Rotation paths and how fast each direction turns (deg/step)
Each turn is a multiple of 5 degrees from 10 to 175, or 0.
Each row of a path follows its step; steps can be skipped.
Rotation 1:
step 0: [ -3 -23   4   9   1   7 -24 -17  -9  23   4  -2 -12 -24  15  -8  12   0
  13  -7 -24 -10  16   6  -6  29   5  -7 -15 -23   5   5 -14   8 -10 -15
  11   1  -9  15  15   9  28   0 -26  19]
step 1: [  8 -11   6  16   1  -4  14   5 -15  11  26   1  -8  -4 -20 -16  -4   9
 -26  20  -7   1   5 -12  15 -33   0 -15   5  -2 -21  10  -5  -5   2  30
  22 -12   8  17  -5  -8  -5  37   0   2]
step 2: [ -3   3   4   4  13  25  -4   7 -16  -2  -5  17 -10  -7   2   2   6 -23
  -9  -2   7  -9   9   3  -5   6  19  37  22  12 -11  -3 -22  18  25 -15
  -1  13 -14 -14 -17  13  18  13  -7 -33]
step 3: [  1  13   1  12  21 -21 -10   6  -1 -14 -17  -1   0 -28 -23  15  -7 -19
 -26  24 -10   0   1  -2  18   3  -6 -22  12  -3  18 -21   5  -9 -17  17
  -4  -2  -3   3   0  20  16 -26  19   4]
step 4: [ 16  -8   0 -10  -8   9 -37  16  10  26  12 -25  10   7   5 -17  -1  -4
  -3   3 -20 -29  -8 -19 -26  13  -8  13  -4  -7  14   1  -5  13  14  25
 -11   3 -11  -3  24   6   6   1 -15  -2]
step 5: [  1  14  -9   6 -12 -14 -10 -24   9  -3  34  -2 -10  -3  12   8 -10  -7
  13  27   7  14   7   2  32  -7   3  11   9  12 -16  -1  10  -4   2  16
  28 -17  22  11   5  14  17   8 -30   3]
step 8: [  7 -34   1  -3  -6   3 -17   4  15  -6  -7 -26   7   8 -21   0  -9 -11
   4  20  -7  -2 -16  18  -8  -4  16  -1  14   6  -6  13   4   6  28  16
 -17 -33 -20 -14   6  -6   6 -12   9 -29]
step 9: [-11  -2 -12 -29  16 -16 -16   5  -3  17  -3  -9 -20  -3   6 -19   5 -17
  33  21  -5  24   5   5  10  21  -7   1   1 -17  -3 -27  -3   1 -22  -7
  16  -4  -4  10  -4  21   9  -2 -28  -1]
step 11: [ -5  -4   5   2   5  10 -11   3 -11  25   7  48  -5  13   7  17   4 -37
  -1 -11  -1  -8  -5 -22   3  -5  11  16   0   0 -24  29   8   7 -19  -7
   0 -12   2   3  -5  12  13   6  -8 -22]
[-1 -1 -4  2  0 12  7  3 -7  1  1  4  2 -1  0  5 -1  1 -3 -1  3  3  0  1
  2 -3 -2  0  5 -3 -1  2  4 -3  2  0  6  7  1  4  5  6 -5 -3 -3 -7]
80
[-7  0 -4 -6  1 -3 -4  5 -6  2  7  3  3 -1 -1  4  1  1  5 -1  1 -6 -6 -2
 -3  1  5  3  1 -8  5  1 -4  9  0 -4  3  2  1 -5 -1 -3 -2  2 -1 -3]
160
[-5 -1  1 -2  0  3 -5 -8  0 -4 -4 -1  0  0  1  0 -3 -4  1  1 -8  1  0 -2
  1 -4  1 -3 -6 -4  4  7 -1  1 -1  5 -3  3 -4 -7  9  5 -3 -6  4 -2]
85
[-3  4  8  9 -2 -1  2 -2 -3 -2  8 -7 -1 -8 -1  2  3 -1 -2  1  1  6 -6  1
  4  1  0  2 -2 -2  3  0  1  3  0  1  1 -7  2  2 -5  2 -8 -6  3  2]
160
[ 5  4  0 -2  7  1  2 -3  1 -1 -5  5  0 -4 -3  1 -1 -9 -4 -5 -3 -6 -9  2
 -7 -6  0  0  6 -1 -1 -4  1 -3  3 -3 -4 -4  5 -2 -1 -1 -2 -6 -2  2]
80
[ -1  -2   0   4  -5   5  -5  -1  -5   2   0  -6  -4   1   3   0   4  -2
   0  -6   1  -3   3   7 -10   3  -6   2   3   4   5   1   2   1   5  -6
  -2  -4  -5  -4   3   4   0   6   3   0]
170
Rotation 2:
step 0: [-19  -5   7  16  -6  -5  14 -35   7   1  -1 -18  13  -5 -12   7   5   3
   4   2  26  15  23 -27 -12   4 -15  -6  -1   9   3  15  14   9  -7  -2
   2  -5   4   4 -12   8   9  15 -11 -27]
step 1: [-24 -18 -11  -1  -1 -16  11  -4  18  -3  -1  -5  -6 -17  -2  19 -10   5
  10 -20  10   3   6 -11  -7   5 -16 -15  22  -1   2   7   5  -2  -1  -8
  26 -31  29  10  -4  11  -7  10  -9  -5]
step 3: [-24  -9   9 -17  24  14  14  -4  12   5  13 -19  15 -13  -2  -6 -12 -19
 -16  -9  -3   4  17  -8   9  13 -22   2   8 -16   1   2   7  -8  14 -17
  -1 -25  10  10  -2  14   8   0 -15 -17]
step 5: [-19  -6  12   4  -4 -15   5 -14   9   7  13  -5  33  -4 -14   2   6  14
  12 -13   6  18   3  -3  -2  16 -25 -19   0 -14   1  -1  14 -12  14  10
  16 -17 -15   7  -3  19  16 -14  -6 -16]
step 6: [-22  -8   2  -3  -9   4  -5  12  24   8   8   1  -8 -14  -5  20   8 -16
  16 -22  -9  -7   0   6 -12  14 -16  -7  17 -21   3  -9   5 -16  20  13
  22 -27  -6  10  -9 -15   9  -3  -2  -1]
step 7: [-11  20  30  -6  -3   3  15  -3   2  -3  19  -1   0 -17 -21  -9  13 -25
  14   1 -10   8  28   5  -9  15 -23  -3  -9  -7   4  -3  -1 -21  12  19
   2  -6  -9   9  -4 -12  -2  -7  -7 -18]
step 8: [-20   9  15  -9  13   0  -1  17  25  26   5  -1  18 -15   0   3  19 -23
 -10  -3   4  26  10  13   7  12 -11  -1  12  -7  22  13   1 -14   1 -11
  12 -10   0  15   2 -12  -5   3   6 -17]
step 9: [-24  26  10   6 -21  -5 -22  -7  14   3  13   4   6   7  -1  -3  18  -2
  14  -8   2  19  11  15   0  12   0  -7 -10   4   3   1  20 -30   2   2
  27   5  14   5 -14 -11  -3   8   3 -21]
step 10: [-27  16   0 -19  -1  -5  -1  -9  19   4  19  11  23 -15   7  13  22  -3
   5 -24  19  -2  13  17 -11 -10  -7 -12   1   5   9  -8  12 -14   4  11
   5   0 -17  19  -3  23   1   9  -1  -8]
[ -4   4  -1   2  -8  -3   5  -3 -10  -2   1  -1  -5   6  -3  -4   0  -4
   9  -5  -6   2   3   6   2   2   6   1   2   1  -5   0   4   0  -2   3
   0   0   4  -2   1  -3  -5   0  -1   3]
145
[-1  0 -4 -1  1  0 -4 -4 -3  2  9 -1  6  7 10  0  0  1 -7 -5 -5 -3 -2  0
  4  1  4  2 -3  2 -4 -2  4  0 -3  4  1 -4 -8 -2 -5  4  4  1  0 -2]
60
[ -3  -1  -7   1   2  -4   3  -1  -1   2   5   2  -4   1  -4   1   3   1
  -1   6   4  -7  -1   2  -7   7  -6  -2  -2  -4  -2  -3  -1   1 -12   5
   0  -4   0   2   5  -3   2   1   0   2]
70
[ -2   0  -6   2  -3  -1  -3   6  -1   3   2 -11  -5   1   1   4   1  -3
  -4   1   3   6  -3   2  -3  -1   0   5   2  -5  -9  -1   3   4   6  -5
  -3  -3   2   7   1   0   2   0   5  -4]
140
[ 1 -1  3 -1  1 -6  2  1  3  0  1 -3 -6  0  5  3  9 -1  1  0  4  0 -2  6
  9 -4  2 -2 -2  5  4 -4 -2 -4 -4  7 -5  7  4  5 -3 -1  5  4  3 -3]
25
[ 1  3 -4 -3 -4  2 -7 -2  0 -2 -2 -2 -7  4 -4 -1  6 -2  6 10  2 -2  0 -6
  2  6  3  0 -4  0  2  7 -1 -1  2  0  1  0 -4 -3 -8  2  4 -2 -4 -4]
160
Rotation 3:
step 0: [  0 -19 -15  -1  11  -3 -15  12  -8  -9   9 -12  32   0   9   3 -10  -5
  -5  17  -5  17 -10 -26  17 -12   8  -8 -22   2 -29 -21   5   6 -10  12
   7  -2   5  14  12  12 -11  -6 -14   1]
step 1: [-15  11 -28   6  12  -3 -24  -2  -2  -3  10 -18  14  -2   1 -20  22 -12
   0   2  -7 -14 -14   3  -7  -6  -4  -2   1  -1   4  -3 -12   0  16  19
   8  10  10  13   9 -22   3 -33  20  -4]
step 3: [  2   3  17   6  -1 -20 -10 -12  17   2   8  14  15   1 -21   4 -20  -4
 -11  -3   2   5  -1   7  27  -8 -14 -15 -21   6  14 -22 -17  -2  -4  15
  12 -17  -4  14  33  -4  -6   0  -3  -7]
step 4: [-24  10  -4 -19  10  -8  -3  -6  -2 -22 -14 -14  -5  16 -16  -6 -17  -1
  -2 -10 -19   3 -19 -13 -12  -4  12  23 -16  -2   4 -20   2  -1 -22  22
 -12  -5  -2  13   6 -17  14  -5  14  -7]
step 6: [-14   8   0 -15   3   4 -31 -20 -10  -5  19   3   4   7  11 -19  18 -19
   9 -21   4  11   2   8  12 -10  -1 -13 -19   7  -1   0 -20 -25  15  21
  -1   6  10   1   9  12 -11   4   3 -15]
step 8: [  0 -30   3   6  23 -30 -11   4  -3 -15   7  -6  15  -3  -4   7  10 -20
 -11  22 -10   1  -5 -13   2   6  17  -7 -17  -3   7  -3 -10  11  -7  13
  14 -20   5  19  23  10   7  -5 -10  11]
step 9: [-20   6 -17  -6  23   4  -4   3 -11  13  13  -7   5  -8   2 -28   2 -20
 -11  -2 -17 -17 -40  -3  10 -10  -2  -8  -6  -3  12 -18  -3   2 -17   3
  -5  11   7   0  15 -16  -4   0  15 -10]
step 10: [-22  12   0 -19 -18   3 -20 -11  -9   2  12  -3  32   9  -3  -5  -1  27
 -24   7 -12  -6  -4 -20  22 -12 -15   9   4  -7   4  13  -2  -6   2   1
   5   5  -8   5  12   8  17 -19 -10  -6]
step 11: [-23   1   7  18  -1  -4 -24 -12  22  -7 -14   1   8   4 -14 -10   5 -18
   4 -22  -2  21   9  12  25   5  -5  -6  -8  -4  -1   5  -7 -11 -11  12
  10 -10  -8  32  20  -9  -3 -12 -12  -5]
[ 5 -1 -4  4 -6 -8 -5  7  1 -7 -1 -8  1  2 -2 -2 -3 -1  4  2  1 -1  2 -1
 -1  4  1 -2 -3  1 -5  1  2  2 -6  1 -3 -5  0  4 -3 -8  4  3 -4 -4]
95
[-4 -2 -2  4  6 -3 -6  0 -6  2 -3 -3 -6  5 -1  0  2  7  4 10  1  2 -6  2
 -1 -1  3 -5  2 -2  1  3 -2  1  4 -3  1  5 -7 -1  3 -3 -1  7  6 -1]
95
[-5  2 -1  2 -3  0  7 -9  2  4  0 -5  4  0 -3  3 -1 -1 -2  5  2 -3 -1  0
  3 -5 -1 -5 11  4  0  0 -2  4 -6  2  3  1 -1  5  0 -8  2 -2 -4 -1]
45
[ -3   3   3  -1   6 -10   5   0   3 -11  -5   4   2  -2   8  -1  -4   4
  -2  -3   1  -4   3   4   1   0   0   0   5  -3  -2   0  -4  -2   4  -2
   1  -1   4   1   5  -4  -4   7  -2   4]
80
[  5  -4   7   4  -3   1  -5   2   4  -3  -2   2   6   3   5   0  -2  -1
  -4   7   2   4   0 -10   0  -1   0   3   1   7   2  -2  -7  -1   2  -7
   8   1  -4  -2   0   2   0  -1  -4   0]
140
[ 5  3  6 10 -5  0 -2 -6 -3 -3  0  3 -4 -5 -5  2  2 -3  0 -2  7 -3 -2 -1
 -4  4 -3  0  1  2  0  2  1 -3 -1  6 -2  5 -4  5  7  5  3  4 -1  5]
80
